Each row is where one point has got to under a steady rotation. How many ticks took it there?
The counts run from 0 to 542.
[-21.4, -8.3, 8.1, -24.5, 5.2, -29.4, -19.9, -14.1, 30.3, -26.2, 5.6, -7.2, -11.9, 7.8, -17.2, -50.5, -13.8, -11.7, 1.7, 28.1, -12.9, -21.5, 12.9, -1.7, 14.0, 9.8, 58.3, -13.6, 0.9, 10.6, 17.1, -27.9, -8.0, 4.4, 18.6, -17.8, -3.4, -2.0, -30.4, 2.8, -22.7, -8.7, -11.3, -13.6, -23.7, 14.5, 19.6, 12.4, -1.7, -5.3, 10.5, 12.9, -26.3, -0.5, -7.3, -10.4, 7.9, 49.4, -23.9, 11.7, 1.1, -2.1, 0.7, -5.9, -34.5, -16.4] : 292
[-0.7, 11.5, -0.6, -30.7, -1.7, -19.9, -8.7, -15.1, 36.3, -15.0, -15.9, -12.8, -0.9, -11.5, -16.9, -37.9, -20.6, 0.8, -12.4, 31.5, -28.4, -28.2, 20.4, 0.7, 5.1, -5.3, 48.1, -23.5, -0.3, 11.8, 24.1, -28.5, -4.5, 13.1, 7.7, -31.2, -2.5, -4.1, -25.3, 22.1, -24.4, -0.8, -18.2, -20.4, -28.3, 7.0, 16.1, 21.7, -24.9, -5.0, 16.3, 3.4, -0.3, -7.7, -7.3, -17.7, -7.7, 38.6, -9.2, 21.1, 8.4, -22.6, 18.1, -7.5, -29.0, -13.7] : 356
[1.6, 10.2, -4.8, 2.7, 6.6, -17.9, 27.1, 5.4, 28.9, -27.4, -4.2, 2.6, -17.9, 7.3, -29.6, 21.6, -6.8, 27.4, -13.6, 5.6, 10.2, -0.2, 34.4, 11.2, 44.0, -2.8, 45.5, -17.2, 5.9, 15.8, 30.0, -23.6, -38.4, -7.7, 12.8, -37.2, 9.7, 27.3, -31.2, 9.1, -15.0, -29.1, -2.0, 5.6, -35.4, -17.3, 5.4, 17.7, -28.5, -2.9, 3.5, 14.0, -19.4, -23.7, -24.8, -1.1, 18.1, -2.5, -13.2, 10.0, -14.5, -9.1, 3.5, 2.2, -9.6, -11.5] : 317
[13.7, 16.7, 12.1, -20.7, -5.0, -28.2, 9.9, 0.0, 31.2, -33.2, -20.3, -16.9, 2.9, 3.8, -16.7, -12.7, -24.9, 24.2, -7.4, 4.5, -13.2, -3.7, 28.4, 6.2, 16.6, 22.3, 59.0, -36.2, 12.3, 20.8, 31.0, -14.8, -30.3, -8.1, 18.7, -39.8, 1.3, 9.8, -29.8, 6.0, 8.2, -3.1, 3.3, 23.0, -17.8, 3.2, 17.5, 13.1, -18.0, -9.0, 9.8, 13.6, -7.5, -0.5, -12.9, -14.7, 8.3, 28.7, -13.8, 24.5, -6.5, -13.9, 0.6, 1.9, -18.3, -16.9] : 124
[-22.8, -7.2, 10.6, -19.4, 6.1, -19.5, -5.9, 0.4, 41.5, -29.8, 7.4, -12.2, -9.7, -15.8, -24.0, -28.2, -14.4, -5.0, -19.4, 19.2, 2.9, -24.6, 8.3, 4.4, 29.1, -10.3, 60.4, -8.5, 6.4, 12.3, 12.2, -29.9, -6.7, 11.3, 10.4, -14.0, -8.1, 12.7, -30.8, 14.6, -31.4, -9.5, -12.9, -32.6, -25.2, 14.1, 10.7, 20.4, -2.4, -9.4, 16.6, 3.5, -11.5, -22.5, -17.4, -9.4, 2.0, 52.5, -8.1, 8.9, -1.0, -9.7, -10.2, -11.2, -28.8, -6.4] : 93
[-22.0, -6.5, 3.5, -16.8, 1.8, -35.3, -7.3, -11.7, 27.4, -21.8, 0.4, -9.7, -0.5, -1.3, -20.3, -43.0, -12.5, 2.1, 5.6, 23.7, -20.3, -18.8, 25.2, -2.9, 3.9, 16.7, 59.0, -26.0, -5.2, 9.1, 29.0, -15.9, -17.2, -4.7, 16.5, -31.8, 10.0, -5.7, -29.5, 22.6, -12.7, 0.1, -11.5, -7.5, -22.6, 12.0, 30.0, 6.9, -10.5, -7.0, 15.0, 9.1, -21.4, 13.8, -7.9, -20.0, -1.5, 31.2, -20.2, 25.4, 5.6, 5.7, 11.2, -2.9, -29.5, -23.7] : 424
[0.6, -10.4, -12.2, 1.4, -6.1, -33.7, 17.1, -0.2, 14.2, -21.5, 7.3, 2.4, -22.5, 20.3, -35.1, 16.2, 6.3, 17.0, 13.4, 13.2, 28.7, -20.2, 41.6, -6.4, -7.3, 3.0, 14.9, -10.3, -8.3, 32.8, 24.1, -30.8, -25.4, 8.9, 17.6, -27.7, 8.8, -15.8, -19.6, -10.8, -27.6, -27.9, -0.7, 13.4, -30.3, -25.3, 14.3, 9.5, -22.7, 3.8, 1.6, 7.2, -40.5, -9.7, -16.1, 12.4, 28.4, -4.3, -17.3, 2.0, 4.3, -17.5, 24.7, 11.6, -17.3, -7.6] : 374
[11.2, -10.2, -4.5, -43.8, -19.1, -35.9, 9.3, 10.1, 27.9, -37.2, -3.4, -18.2, 5.6, -21.4, -21.4, 2.4, -10.9, 16.8, -6.5, 7.1, 24.2, -30.3, 15.8, 4.6, -27.0, -13.8, 21.3, -14.7, 28.0, 48.1, 10.7, -30.1, -0.7, 23.4, 23.7, -21.3, -5.0, -12.5, -10.1, -0.2, -16.3, 3.2, -10.1, -6.3, -14.4, 5.3, 15.2, 26.7, 1.9, -15.2, 18.8, -14.6, -9.3, -8.5, -16.8, -4.6, -2.4, 52.9, 4.5, 4.6, 16.8, -23.6, 3.2, 4.2, -14.9, 10.8] : 400
[-24.3, -13.6, -22.4, -7.1, 15.0, -17.0, 9.9, 4.5, 23.2, -22.2, 9.2, 12.8, -27.3, -1.6, -26.4, -15.7, 2.3, 5.6, -1.3, 28.4, -12.6, -26.1, 27.6, 9.0, 31.9, -20.1, 35.6, -8.0, -13.6, 6.8, 25.7, -21.4, -7.5, 15.8, 25.6, -39.9, 10.3, 12.6, -14.6, 25.9, -29.5, -10.1, -18.8, -30.8, -49.6, -12.6, 25.2, 14.5, -7.9, -11.4, 15.2, 19.9, -18.1, -23.8, -13.2, -6.9, 2.6, 22.2, -37.2, -0.4, 7.9, 7.0, 5.7, -3.7, -6.3, -0.3] : 285
[-14.4, 3.2, -8.2, -30.3, 5.3, -14.6, 9.1, 2.3, 28.2, -50.9, -0.7, 8.9, -14.9, 1.8, -19.6, -17.0, -5.2, -2.1, -18.7, 17.9, 2.2, -17.0, 8.3, 22.8, 43.6, -21.9, 41.6, -7.3, -1.0, 6.8, 29.7, -26.2, -12.8, 21.2, 32.9, -26.8, 0.0, 11.7, -5.6, -5.3, -23.2, -4.0, -13.5, -20.3, -40.1, -13.6, 10.4, 31.4, 0.5, -9.4, 21.0, 3.7, 1.3, -39.7, -12.8, -9.9, 9.8, 25.8, -21.7, -4.1, -2.1, -5.5, -8.8, 13.0, -16.9, -2.3] : 216
[-2.5, -29.8, -17.1, -26.5, -3.7, -42.7, 11.2, 18.1, 23.3, -22.6, 11.5, -3.1, -8.0, -12.6, -25.2, 2.0, 2.4, 20.7, 7.9, 7.5, 20.3, -26.9, 23.9, 1.6, -27.8, -5.2, 18.1, -20.3, 14.2, 49.2, 8.7, -27.2, 7.3, 21.7, 29.4, -28.9, -0.8, -8.5, -14.9, 11.7, -19.9, -5.6, -15.0, -7.7, -27.5, 2.4, 31.0, 7.6, 8.5, -22.0, 13.7, 3.3, -26.7, -6.1, -21.0, 2.7, 0.5, 53.2, -16.9, -1.2, 21.5, -8.9, 4.8, -6.5, -2.9, 17.1] : 465
[25.3, 15.6, -13.9, -27.5, -2.9, -36.3, 16.0, -10.1, 17.3, -15.8, -14.1, -5.0, 1.0, 16.1, -13.8, -3.9, -18.7, 23.4, -14.7, 15.2, -11.4, -8.5, 20.6, -1.1, -0.6, 20.2, 35.3, -45.5, 6.6, 25.3, 26.9, -24.4, -19.4, -2.3, 17.0, -44.9, 11.0, -1.2, -30.7, 7.2, -3.6, -10.5, -2.8, 29.3, -33.1, -5.7, 27.7, 14.7, -30.3, -4.3, 16.4, 24.6, -12.0, 12.3, -14.4, -8.4, 2.6, 16.4, -22.1, 25.9, 0.2, -20.9, 18.7, -8.9, -6.4, -15.0] : 122
[-31.4, -14.7, 7.6, -18.0, -1.3, -29.1, 6.3, 10.0, 29.6, -34.9, 11.8, -1.3, -11.2, 6.1, -10.9, -28.3, -11.5, -6.6, -3.2, 16.8, 9.2, -16.5, 11.9, 11.1, 26.9, 4.0, 62.5, -20.5, -1.2, 6.0, 19.2, -15.5, -6.9, 6.2, 22.9, -24.0, 6.2, 11.7, -16.1, 15.0, -24.5, 2.4, -8.4, -22.1, -32.8, 7.6, 30.6, 14.0, 7.8, -21.8, 13.8, 17.7, -13.1, -11.5, -20.8, -11.8, 2.8, 50.2, -22.2, -1.1, 7.6, 9.3, -23.3, -6.2, -18.3, -0.8] : 27
[6.4, 5.9, -10.2, -5.1, 4.6, -32.6, 27.8, -4.4, 15.1, -18.5, 5.5, 12.5, -19.6, 33.5, -17.6, 12.1, -6.3, 14.9, -9.5, 11.9, 8.9, -6.8, 22.3, 2.7, 29.8, 14.7, 34.5, -28.7, -4.5, 14.9, 29.1, -27.5, -26.5, 0.3, 25.4, -41.0, 12.0, 8.6, -30.9, -9.2, -15.4, -22.0, 0.8, 20.2, -44.7, -20.3, 19.4, 11.8, -27.7, -1.9, 9.4, 33.3, -24.0, -8.2, -21.4, 3.7, 23.0, -1.5, -31.4, 5.5, -7.7, -12.0, 3.7, -1.3, -2.2, -10.1] : 251
[24.6, 5.6, -22.0, -11.0, 11.1, -22.3, 20.5, 2.8, 25.2, -10.2, -5.0, 3.0, -8.0, -4.4, -27.1, 27.9, -8.5, 34.9, -16.4, 14.1, -4.7, -11.7, 22.8, 0.0, 5.7, -1.9, 23.1, -35.8, 12.7, 31.2, 15.2, -38.8, -14.7, 7.2, 16.5, -45.8, 2.2, 15.3, -40.0, 12.1, -16.0, -27.5, -4.7, 13.4, -38.0, -7.2, 15.5, 14.9, -30.1, -9.2, 11.6, 22.5, -20.4, -2.2, -24.1, 1.8, 4.7, 15.8, -22.5, 11.7, -5.8, -27.4, 16.4, -14.8, 3.5, -1.9] : 320
[19.2, -4.9, -5.7, -36.0, -18.4, -37.4, 18.0, 13.1, 28.9, -27.4, -3.8, -17.8, 4.3, -17.9, -19.4, 13.1, -13.1, 24.8, -7.1, 0.0, 26.0, -25.1, 19.1, 0.8, -26.1, -5.2, 22.2, -26.8, 23.5, 52.5, 9.3, -31.5, -3.1, 16.1, 23.2, -27.8, -5.3, -0.6, -15.1, 5.5, -11.1, -2.3, -7.4, 6.4, -15.8, -4.4, 20.2, 18.5, -4.8, -19.5, 12.8, -4.7, -11.9, -5.4, -22.7, 4.1, 2.5, 52.3, 1.9, 2.1, 14.3, -32.9, 0.6, -1.8, -5.8, 15.4] : 266
[-16.7, -7.7, 12.5, -28.2, -9.5, -32.1, 20.3, 15.1, 34.0, -44.8, 8.2, -11.1, -0.1, -3.1, -9.6, -12.5, -18.2, 10.9, -14.8, -6.1, 26.4, -8.6, 10.7, 16.2, 24.3, 5.9, 58.5, -28.0, 15.2, 23.2, 15.9, -17.3, -17.1, 2.9, 26.1, -21.7, 4.5, 19.2, -15.3, 10.2, -6.1, 6.1, -1.4, -9.9, -26.0, 8.9, 25.9, 19.8, 12.9, -24.2, 16.3, 7.0, -10.4, -9.6, -22.4, -8.6, 6.6, 52.9, -9.4, 5.1, 2.7, -0.2, -32.3, -0.1, -15.0, 2.9] : 526
[0.6, -12.6, -14.9, -17.3, -14.6, -40.8, 34.0, 18.0, 13.5, -38.1, 9.4, 7.2, -16.8, 14.9, -24.3, 24.0, 5.0, 21.7, 1.3, -0.7, 48.1, -15.9, 24.0, 12.5, -0.6, -1.0, 15.6, -15.4, 3.6, 37.8, 22.7, -23.9, -18.3, 19.9, 35.4, -29.1, 11.7, -4.6, -0.4, -11.5, -16.6, -9.0, -6.5, 8.0, -34.2, -27.6, 25.3, 18.5, 1.6, -11.5, 11.0, 8.4, -20.9, -18.6, -22.5, 8.8, 20.6, 15.3, -14.1, -13.8, 11.2, -14.9, -3.7, 13.2, -4.3, 14.8] : 74
[20.0, 2.2, -9.7, -42.3, -0.5, -32.2, -3.0, 9.3, 26.2, -37.3, -11.2, -8.8, -0.6, -8.1, -12.4, -14.8, -20.4, 20.4, -13.1, 8.6, -8.3, -13.7, 3.5, 9.4, 4.8, 4.2, 40.3, -33.5, 25.3, 35.7, 15.3, -28.1, -2.9, 7.7, 34.3, -32.1, -8.1, 12.8, -23.0, 1.8, 3.6, 1.8, -2.7, 7.6, -23.1, 10.8, 19.3, 16.5, 5.7, -20.2, 22.6, 12.6, -1.5, -9.7, -16.9, -10.3, -0.5, 56.8, -22.8, 16.4, 5.7, -15.7, -11.1, -6.1, -4.6, 5.4] : 523
[-11.9, -20.4, -0.7, -29.7, -7.7, -47.1, 14.0, 16.2, 19.8, -54.9, 14.1, -4.9, -2.7, -1.8, -25.7, -4.0, 5.1, 15.8, 6.6, -10.7, 39.8, -8.5, 18.2, 12.1, -5.2, 7.6, 33.5, -15.9, 19.2, 45.9, 23.3, -22.8, -23.7, -1.4, 34.8, -14.4, 13.2, -1.2, -8.6, -17.2, -1.6, 1.1, -2.3, 9.9, -12.6, -3.6, 28.5, 14.4, 22.2, -14.9, 18.5, -7.7, -22.9, 0.4, -16.7, -6.9, 13.7, 35.4, -6.6, 3.5, 7.8, -2.7, -15.1, 15.9, -18.8, -3.0] : 203
[17.8, 14.6, -17.2, -25.3, -2.1, -34.1, 24.1, -4.4, 20.9, -39.2, -20.1, 0.8, 7.5, 0.5, -29.0, 9.6, -4.0, 29.2, -12.5, 5.3, 3.5, -7.4, 30.6, 15.0, 0.3, -2.3, 28.7, -26.3, 13.9, 36.5, 42.9, -26.2, -35.9, -2.5, 23.5, -44.0, 15.8, -3.0, -14.6, -7.8, -0.5, -1.3, -8.1, 21.3, -24.2, -19.0, 13.3, 24.2, -26.2, 3.7, 23.0, -10.2, -2.8, -3.7, -10.0, -11.3, 8.9, -7.1, -2.1, 23.2, -3.1, -22.6, 19.1, 20.2, -10.5, -17.8] : 445
[-3.5, -13.7, -29.3, -27.2, 11.3, -31.9, 7.6, 8.4, 22.8, -46.3, -4.6, 8.2, 0.8, -23.5, -38.5, -1.0, 14.9, 27.6, -4.5, 7.6, 2.0, -15.4, 28.2, 19.0, -0.9, -30.5, 16.0, -10.0, 20.8, 43.2, 38.1, -25.8, -19.5, 7.9, 32.5, -37.8, 12.4, 3.4, -3.0, 5.4, 0.0, 4.0, -21.9, -6.2, -22.3, -18.9, 20.5, 21.3, 3.0, -4.3, 26.5, -23.4, -7.3, -17.6, -12.4, -15.7, -6.9, 11.8, -10.1, 14.2, 5.4, -4.1, 13.6, 20.8, -9.0, -5.1] : 145
[3.8, -9.9, 5.7, -12.7, -7.3, -37.3, -7.7, -7.0, 25.6, -34.1, 1.5, -17.2, -1.1, 3.9, -38.3, -5.8, -1.8, 17.3, 11.5, 6.7, 23.0, -18.5, 36.0, -4.8, -21.2, 12.3, 32.8, -10.5, 19.1, 44.3, 16.8, -34.2, -29.2, -0.9, 14.5, -17.7, -0.3, -16.4, -27.7, -19.9, -17.2, -20.1, -2.2, 13.2, 0.3, 0.5, 5.7, 12.9, -14.7, 3.4, 6.6, -21.7, -34.6, 4.1, -12.8, 2.0, 20.6, 17.1, 5.9, 15.7, -5.0, -21.9, 21.2, 12.2, -38.0, -20.2] : 502
[2.7, -13.3, -3.9, -22.1, -17.0, -38.7, 26.5, 17.4, 15.2, -40.4, 13.3, 1.5, -20.9, 16.5, -26.6, 18.3, -0.1, 12.6, 7.4, -3.4, 47.9, -15.5, 20.7, 7.1, 3.2, 2.3, 19.1, -5.4, 7.4, 40.9, 15.2, -27.2, -17.3, 19.8, 33.5, -18.2, 1.0, -7.0, -7.0, -27.0, -16.5, -14.2, 0.0, 9.3, -28.6, -17.8, 14.9, 16.5, 4.0, -14.1, 11.9, 9.9, -25.4, -22.0, -17.5, 18.0, 30.5, 24.4, -14.5, -13.4, 4.1, -17.7, -9.8, 14.9, -8.0, 11.3] : 73
[0.4, -20.7, -3.1, -34.2, -6.6, -35.4, -9.5, 13.8, 21.1, -49.9, 1.6, -6.5, -5.4, -13.1, -32.5, -12.6, 0.3, 13.8, 13.4, 2.4, 17.8, -20.1, 25.1, 7.6, -17.8, -2.7, 27.2, -10.0, 27.3, 50.2, 17.7, -26.7, -7.5, 12.8, 38.9, -19.9, -7.8, -8.0, -5.1, -17.6, -0.6, 2.2, -11.7, 2.2, -8.1, 4.4, 16.5, 15.0, 22.3, -14.3, 14.8, -10.9, -22.6, -12.2, -11.6, -4.6, 11.3, 54.0, -10.3, 5.5, 9.5, -10.0, -7.1, 15.0, -22.2, 1.7] : 335
[-26.7, -19.2, -18.3, -16.8, -2.6, -27.9, 27.2, 4.1, 21.9, -34.6, 16.6, 13.7, -14.1, -5.2, -32.8, 11.4, 12.6, 7.8, -8.7, 16.9, 38.5, -29.3, 20.1, 13.6, 1.6, -31.3, 18.9, -1.4, -2.1, 28.6, 21.6, -27.3, -9.5, 18.9, 22.3, -20.4, 9.9, -4.5, -5.7, 5.9, -37.1, -3.0, -20.2, -28.3, -36.4, -25.2, 18.2, 26.1, -2.9, -6.6, 16.0, -8.9, -19.0, -22.0, -20.4, 4.0, 2.8, 12.3, -2.7, -16.0, 14.6, -12.4, 5.2, 14.0, -10.6, 8.0] : 407
[-14.3, 1.4, 19.8, 8.3, -15.4, -21.3, 6.2, 2.2, 38.9, -10.1, -1.7, -29.2, -16.5, 8.2, -23.8, -5.5, -21.3, 8.2, 6.8, 17.7, 18.3, -21.2, 45.3, -10.0, 13.1, 7.2, 56.7, -10.9, -6.6, 13.8, 16.0, -21.5, -17.7, 9.3, 1.2, -22.4, -5.4, -0.2, -34.7, 19.1, -35.0, -24.6, -0.6, -12.3, -26.0, 0.1, 11.7, 11.9, -35.7, -9.7, -7.8, 11.3, -28.7, -8.2, -20.7, 6.3, 20.6, 29.5, 1.4, 2.9, -0.8, -14.7, 9.1, -6.1, -32.5, -0.4] : 495
[-19.5, -13.4, -3.9, -18.9, -6.2, -24.2, 5.3, 3.1, 24.7, -37.2, 13.2, 0.1, -21.1, -1.5, -30.7, -4.7, 4.1, -4.0, -0.2, 21.6, 33.3, -31.7, 19.9, 7.8, 10.5, -28.8, 24.8, 11.8, -4.7, 23.5, 16.1, -34.5, -9.8, 28.0, 17.1, -13.7, -7.3, -10.4, -5.7, -9.5, -43.6, -10.6, -12.1, -32.6, -32.0, -16.6, 3.9, 30.8, -4.6, -2.2, 11.2, -11.9, -19.6, -36.6, -12.0, 4.9, 15.6, 23.6, -2.7, -12.1, 6.4, -15.8, 6.2, 18.0, -29.3, 5.2] : 539
